In the rows, zero is written as 128.
Which row each row swaps with, under one turn or mirror
The rows were stretched afterwards, more along some directions than others.
febo: [119 138 152 168 155 140 126 118 137 131  96 101 114 123 114 117 127  96
 143 138  76]
gake: [154 102 145 117 142 137 113 147 119 116 140 111 124 104 113 108 140 134
 149 122 125]
fuvu: [127 136 146 158 170 140 124 121 153 117 103 103 128 121 118 107 121  96
 153 123  73]
nunom: [131 137 140 161 162 147 130 119 156 129 100 102 124 114 123 107 128  90
 148 122  82]
kiga: [129 114 158 126 150 127 150 140 115 105 141 127  98 116 128 132 122 141
 137 133 110]
Sig: [156 108 140 118 119 153 105 136 108 138 143 115  88 109  93 154 148 147
 119 147 105]
zovev: [120 118 144 142 146 126 145 135 116 115 130 121 120 116 137 128 122 133
 145 127 112]
vos: [133 115 143 123 120 158 101 134 115 125 146 125  95 123  99 145 154 142
 114 148 125]
Vatu: [141 140 131 142 135 129 120 128 111 128 137 135 112 131 124 144 122 132
 133 147  97]
voga: [138 155 152 136 150 127 134 103 120 142 110 107  97 126 106 145 138 111
 108 138  81]
fonum: [140 124 124 121 142 134 114 141 131 111 160 115 130 102 118 109 115 124
 143 111 147]
kobav: [145 133 128 131 145 138 106 124 148 104 155 118 127 112 110 118 134 121
 145 114 145]
nup: [162 112 142 117 120 155 106 140 117 131 134 119  87 122  92 153 144 156
 132 146 108]
Zudo: [161 144 131 137 152 131 142 108 144 136 103 100 128 134 117 133 132 108
 122 125  93]
tufav: [148 116 142 124 114 163 104 137 117 132 138 130  89 116  90 155 148 146
 109 147 103]
vavi: [153 116 145 117 127 155 115 129 123 123 139 125  82 123  99 155 143 156
 118 147 119]
kal: [124 132 151 153 169 147 123 131 142 128 101  92 121 109 115 100 131  80
 138 126  70]
Lekol: [113 135 149 144 166 137 140 121 138 140 104  91 116 107 120 113 126  89
 142 123  91]
tok: [159 122 111 134 125 138 102 136 127 123 155 118 134 100 103 131 119 141
 145 113 137]
mifi: [156 128 122 136 137 142  94 128 133 112 158 125 130 106 109 114 123 133
 145 121 135]
dek: [152 114 149 100 134 136 115 157 117 129 134 114 112 111 114 122 139 132
 137 130 127]
zifo: [152  93 145 113 124 139 110 161 107 136 138 116 117 105 107 126 150 127
 142 128 106]
lis: [121 106 129 140 147 133  99 117 112 107 176 108 111 100 120 127 121 123
 149 117 123]
reko: [159 141 141 154 167 145 121 112 128 137 126  84 116 117  87 144 139 103
 115 124  74]
sefod: [144 105 159 115 154 143 120 152 131 115 139 101 114 105  96 118 160 122
 134 118 118]
nedu: [134  93 129 130 141 136 110 130 112 123 154 100 115  99 118 133 112 121
 165 111 107]
rine: [150 131 148 145 165 134 151 119 145 119 109 105 122 130 103 129 144 121
 114 123  73]
vaz: [112 131 157 168 174 134 111 110 123 115 136  99 103 101 114 109 141  89
 126 136  60]
Lifum: [141 111 141 146 161 122 152 132 115 121 135 111 133  98 128 130 134 116
 146 123  97]
lofo: [148 143 134 149 138 138 123 125 121 132 127 132 124 116 113 148 135 122
 134 146 100]
tupes: [147 137 142 128 145 134 148 119 130 140 120 102 104 130 113 147 138 114
 112 127  87]
rut: [160 147 137 149 162 125 138 104 136 135 112  89 125 130 104 146 130 116
 127 124  80]
Nozur: [137 101 130 137 141 140 104 128 120 109 167 114 101 102 115 124 119 125
 158 121 106]
peka: [119 106 140 137 148 145  99 124 115 106 165 112  96 105 113 124 112 119
 154 123 109]
Disi: [158 135 129 133 135 132 119 131 133 115 148 135 131 108 106 123 141 138
 126 129 130]
raf: [142 141 125 143 140 145 135 108 141 138 108  96 137 146 108 134 136 114
 128 134 118]
feguz: [151 144 138 163 152 135 140 105 134 141 119 104 117 134  89 149 136 118
 105 132  73]
Femi: [116 134 153 141 157 147 128 135 139 134 107  98 101 110 126 117 128  90
 144 131  80]
Kof: [133 115 138 143 159 122 148 138 119 114 136 119 117 104 139 123 125 132
 143 130 101]
pav: [158 139 149 146 156 134 136 111 131 138 107 102 109 127 104 141 146 112
 115 128  62]
Zoraz: [129 104 123 131 126 145  95 128 107 124 159 104 111 106 112 127 112 117
 160 125 118]
topo: [138 134 142 136 144 142 126 138 129 123 144 131 104 120 108 146 113 141
 136 138 110]
mige: [145 106 141 123 153 126 119 152 115 125 132  97 144  99 110 109 128 120
 168 112 118]
biz: [132 135 143 150 151 147 132 114 155 119 103 113 117 124 145 105 142  81
 143 139 107]
Gon: [133 133 140 151 143 135 126 130 119 130 149 134 111 118 112 149 130 134
 119 138  88]
Muma: [112 132 155 160 161 152 134 131 150 122 106 105 119 121 117  98 143  80
 132 136  77]

Vatu is swapped with Kof
Zudo is swapped with kal
mige is swapped with Disi
lis is swapped with vos
rine is swapped with fuvu

